X: rows in 3 groups, each row roughly a mix of its group's directions:
X (99 x 14):
[[-40  26  26  25  16   9 -21 -23  12  -5 -38 -15  -1 -22]
 [-25  24 -28  16 -19  29 -26  -9  11  -4  -2  30  -7 -43]
 [ -9  24 -13   9  35  40 -17 -13  37  13  10   0   3 -36]
 [-11 -22  48  -9  24 -10  10  34 -39  16  -7  12  -2  14]
 [ 60  -7 -11 -34  19  -9  22  -9  -9  27  17  10   8   4]
 [ 60 -20  -7 -31   1 -15  18 -15   1  11  21 -17  19  14]
 [-56  26   7  29  -5  17 -17  -2   9 -14 -30  12 -15 -15]
 [ 22 -21  12  -2 -18 -40  16  30 -46 -12   2 -14  -2  22]
 [ -1 -29  48 -20  15 -21  25  16 -36   5  -6   1  -5  26]
 [ -3 -17 -15   6 -33 -45  -7  26 -43   8   4  19  -8  21]
 [-40  22  11  35  -7  12 -27   1   7  -8 -37 -19  10 -30]
 [ -2  34 -26  30 -24  -7 -43   3 -10 -15  10  33 -19  -8]
 [ 46   2 -25 -17 -10  11  12  28 -26  20   6  29  13 -29]
 [-35 -35  31 -10  17 -16   6  25 -24  25   6  17  -8  28]
 [ -7  19 -48   4 -25  11 -16 -42  35  -5   5  11  -5 -16]
 [ 58 -14 -19 -35  -6  -6  13 -18   6  11  29   7  12  13]
 [-44  16   1   3  20  39  -8 -18  24   1   3  32 -20 -24]
 [ 39 -17 -20 -18 -19  -2 -30  -6  -6  17  44  21  20 -11]
 [ 17  34 -30  25  10  10   9  -2  36 -20 -12 -45   3  -8]
 [-57   7  28  26  13   6  -8   2   2  -4 -36 -22  -1 -16]
 [ 29  24 -38  12 -36   9 -17 -17  17 -12  -9 -14  20 -32]
 [-29 -36  33 -17  34 -14  17  12 -18  20  15   7 -14  25]
 [-21  23   8  25   8  10  -2 -19  21 -22 -34 -47   5 -25]
 [ -1 -39 -15 -27 -21  -6   9  19 -23  22  31  41  -2   9]
 [  6  23 -24  13 -34  -3 -43 -44  22 -13   4   7   4  -9]
 [-15  25  -4  27 -28  14 -51 -10   6  -8 -14   6  14 -37]
 [ 13 -17  39  -6  17 -26  10  37 -38  16 -10   0   6  28]
 [-31   8   4  24 -18  -5 -62 -16  -8  -3  13  17  -2 -23]
 [-56   7  27  16  16  -4 -16 -29  24  -3 -20  -7 -13  19]
 [-25 -15  52  -4  36   8  17  32 -23   0   2   8 -13  12]
 [ 15  27 -19  12  16  13  28  -6  35 -18 -25 -47   3  -6]
 [ 44 -14 -32 -15  -6 -31  11  -6   0   1  37  -5  -6  34]
 [-31  26  -4  15   2  49 -16  -6  44  -8 -10  12   2 -18]
 [ 53   1 -38 -21 -17  10  24  22  -7  17   4  19  15 -11]
 [ 37 -23 -13 -36   9 -16   8 -28   0  21  39  17  -2  19]
 [ 31  -8 -23 -14 -17  18   7  31 -27  17   9  22  17 -43]
 [ 37  15  -7   5  16  18  27   9  26 -22  -5 -52  14  -5]
 [ -1 -30   3 -15 -29 -20 -25   6 -33  13  31  41  -1  12]
 [-39  12  -3   7  31  43  -4 -11  38  -6  16   7 -16 -19]
 [-54  -7  41  17  11  -4 -25 -21  10 -16  -5 -22  -6   8]
 [-45  -1  42  16  25 -12 -12 -21   8 -19  -3 -22 -19  22]
 [ 13 -23  11 -25  35 -25  42  -3 -11  11  11 -11 -17  35]
 [-58 -40   7  -8 -23 -12 -14 -10  -5   9  16  21  -8  17]
 [-21  16 -21  24 -30  20 -48   6   8   1   4  23  10 -32]
 [  8  26 -47   9   4  10  -9 -36  45  -6  18  -6 -10  -8]
 [-59  -9  34  13  19  -6 -22 -16  13  -3   3  -1 -16  24]
 [ 44   0  -2  -2  -1 -48   0  15 -44  17  -4   5   0  20]
 [ 56   6 -12  -3 -19 -42  12  -4 -26 -13  -4 -15  -1  21]
 [ 55 -16 -29 -22 -16 -14  13  -1   6   0  34  -5  10  24]
 [ 65  -6 -15 -24 -12 -15  10  -5  -8  -6  31   8   4  20]
 [ 57  13 -11   7 -15 -36  -5  17 -38   3  -9  -8  11  -1]
 [  1  24 -21  24 -41  19 -44   5   9 -14  -1  14  15 -28]
 [-34 -22  56  -9  16  15  18  26 -21  -6 -10  10  -7   6]
 [-36 -42  22 -18 -22  -7 -21  -3 -15  16  20  35   3  16]
 [ 59   3 -31 -23  -7   2  36  18 -12  11   0  13   7  -5]
 [-18   6 -39   7 -46  19 -18 -27  31 -10  -3   1  11 -24]
 [ 52  16 -11   7 -30 -37   3  11 -24 -15 -17  -8   5  22]
 [ 39 -13 -23 -22 -12  14  32  29 -25  10   6   8  13 -34]
 [ 31  46 -27  22   6  18  -4   2  19  -6 -24 -20  12 -31]
 [-57  -4   6  -4  19  32  -3 -19  34   6   7  24 -16   1]
 [ 48  -5 -27 -20 -12   6  11  29 -22  19  18  31  11 -14]
 [  9 -29   4 -34  28  -6  51  -3   5  14  12  -6  -9  32]
 [-36 -40  10 -18  10 -17  29   7 -24   3  22  13 -29  21]
 [ 37   1 -18 -13 -14   7   4  25 -38  18   3  33   9 -38]
 [ 51   2 -17   0 -17 -45   5   4 -13   1  -3 -19   9  36]
 [-50   6  33  21  16  -9 -30 -25  18 -11  -8 -11 -12  20]
 [ 57 -21 -14 -29   6 -18  10  -9  -6  22  30  -8  17   9]
 [ 48  -7 -33 -16 -16  14  17  33 -15   9  18   8  17 -24]
 [ 28  29 -38  10 -28  14 -13 -24  21 -17  -6 -12  12 -34]
 [ 18 -18   8 -28  28 -12  54   6  -7   4   7  -3 -17  37]
 [ 51 -12 -25 -16 -14   6  17  33 -23   3  26   6  12 -20]
 [  9  -6   3 -22  14 -11  53  -3   4 -16   4   4 -30  47]
 [  7 -27   4 -37  34  -2  50  -5   6  25   6   0  -7  23]
 [-42 -25  45 -13  13   0  10  17 -22  13  -8  28 -11  20]
 [  9 -28  15 -28  26  -8  54   4   1   3   3 -19  -7  34]
 [ 29 -11 -21 -24  -9 -29  28   5 -31  11  12  34 -20  25]
 [-11 -34  24 -13 -16 -22 -24   4 -36   7  31  34  -6  17]
 [-54   0  39  24   8   2 -13   2  -4 -13 -29 -26  -1 -11]
 [-47  10  12  -1  20  43  -7 -14  26   5  -4  29 -11 -21]
 [ 10 -42   2 -31 -16 -21  18   6 -19   6  31  21  -7  37]
 [-51   9  34  18  17  -4 -25 -29  20  -5 -17  -7 -10  18]
 [ 33  -6 -19   0 -37 -47  10   3 -27 -16   0 -10  -4  29]
 [ 41 -11 -16   0 -30 -46   2  12 -39  -1   1 -14   9   8]
 [ 15  29 -26  18  15   0  27  -7  29 -24 -16 -48  -8   2]
 [-17   5 -11  18 -31  15 -57  -1   2   3  14  19  16 -33]
 [-21 -30  36 -26   4   1   3   7 -36  24   2  43  -2  -5]
 [-14  25   0  32 -33   6 -49 -12   7 -21 -15  -8  13 -26]
 [-31  13 -13  27 -26  14 -50  13  -2  -2   9  27   1 -27]
 [-24 -38  49 -17  13  -5  25  20 -22  -3   1  -7  -3  24]
 [-51  -1  -4  -3  12  39 -10 -23  32   8   8  20  -7 -26]
 [ 32 -23   7 -30  26  -8  49  21 -12  12  10  -9  -1  23]
 [ 35 -26 -14 -26  -3 -11  16  16 -13   4  47  19  -8  28]
 [ -5 -18  10 -23  38 -12  54  -1   0  12  -4  -8 -20  32]
 [ 20 -13  -4 -20  22 -17  56   0   8   0  -4 -25 -10  38]
 [ -6 -27  47 -16  15 -21  22  21 -34   5  -7   5  -7  33]
 [ -2  31  -2  26  25  17   6  -5  31 -22 -20 -49   1 -15]
 [-12 -35   4 -23  -6 -20   5   6 -19  16  30  39 -16  37]
 [ 25  37 -45  13  -7   8 -17 -25   9  -7   7   7  -8 -40]
 [ 29 -26  -9 -27  22 -10  50  13   3  18   9 -21   4  26]]
one row of each group, then the others: which group is each in?
[-15 -30  53 -18  28  -6  17  22 -22  17  -6   1   4  23]
<58>
[-59  20   8  31  11   9 -22   4  -1   4 -26  10 -14 -22]
<25>
[ -1 -36   3 -23 -32  -3 -21   0   8  19  28  32  18  36]
<32>

[ -7  20  -2  26 -28   5 -59  -1 -10  -8   5  17   9 -33]
<25>
[-15  24  18  24  20   4  -4 -21  32 -27 -22 -48  -1   5]
<32>
[-52  23  18  35   2   9 -10  17  -5 -19 -34  -2 -15 -13]
<25>
[ 32 -14 -37 -12 -15   0 -26   5  -1  28  42  22  18 -13]
<25>
[  6  27 -21   8  -9  31 -11   5   7  20 -31  13  22 -51]
<32>
[-39  -3  29  24   5   4 -37 -14  28 -21   9 -34   5  11]
<32>
[ 12 -23   8 -24  37 -21  41  12 -19  16  18   4 -20  31]
<25>
[  3 -15  44 -11  41 -17  19  23 -24  14   0   3 -10  33]
<58>
[-44   7  31  13  27 -13  -1 -27  16 -14 -16 -18 -23  29]
<32>
[ 44  -5 -29 -24   4 -14  21   1  -6   9  34  29 -16  27]
<25>
[ 50  -1 -32 -23  -9   7  33  22 -17  18   2  22   7 -15]
<32>
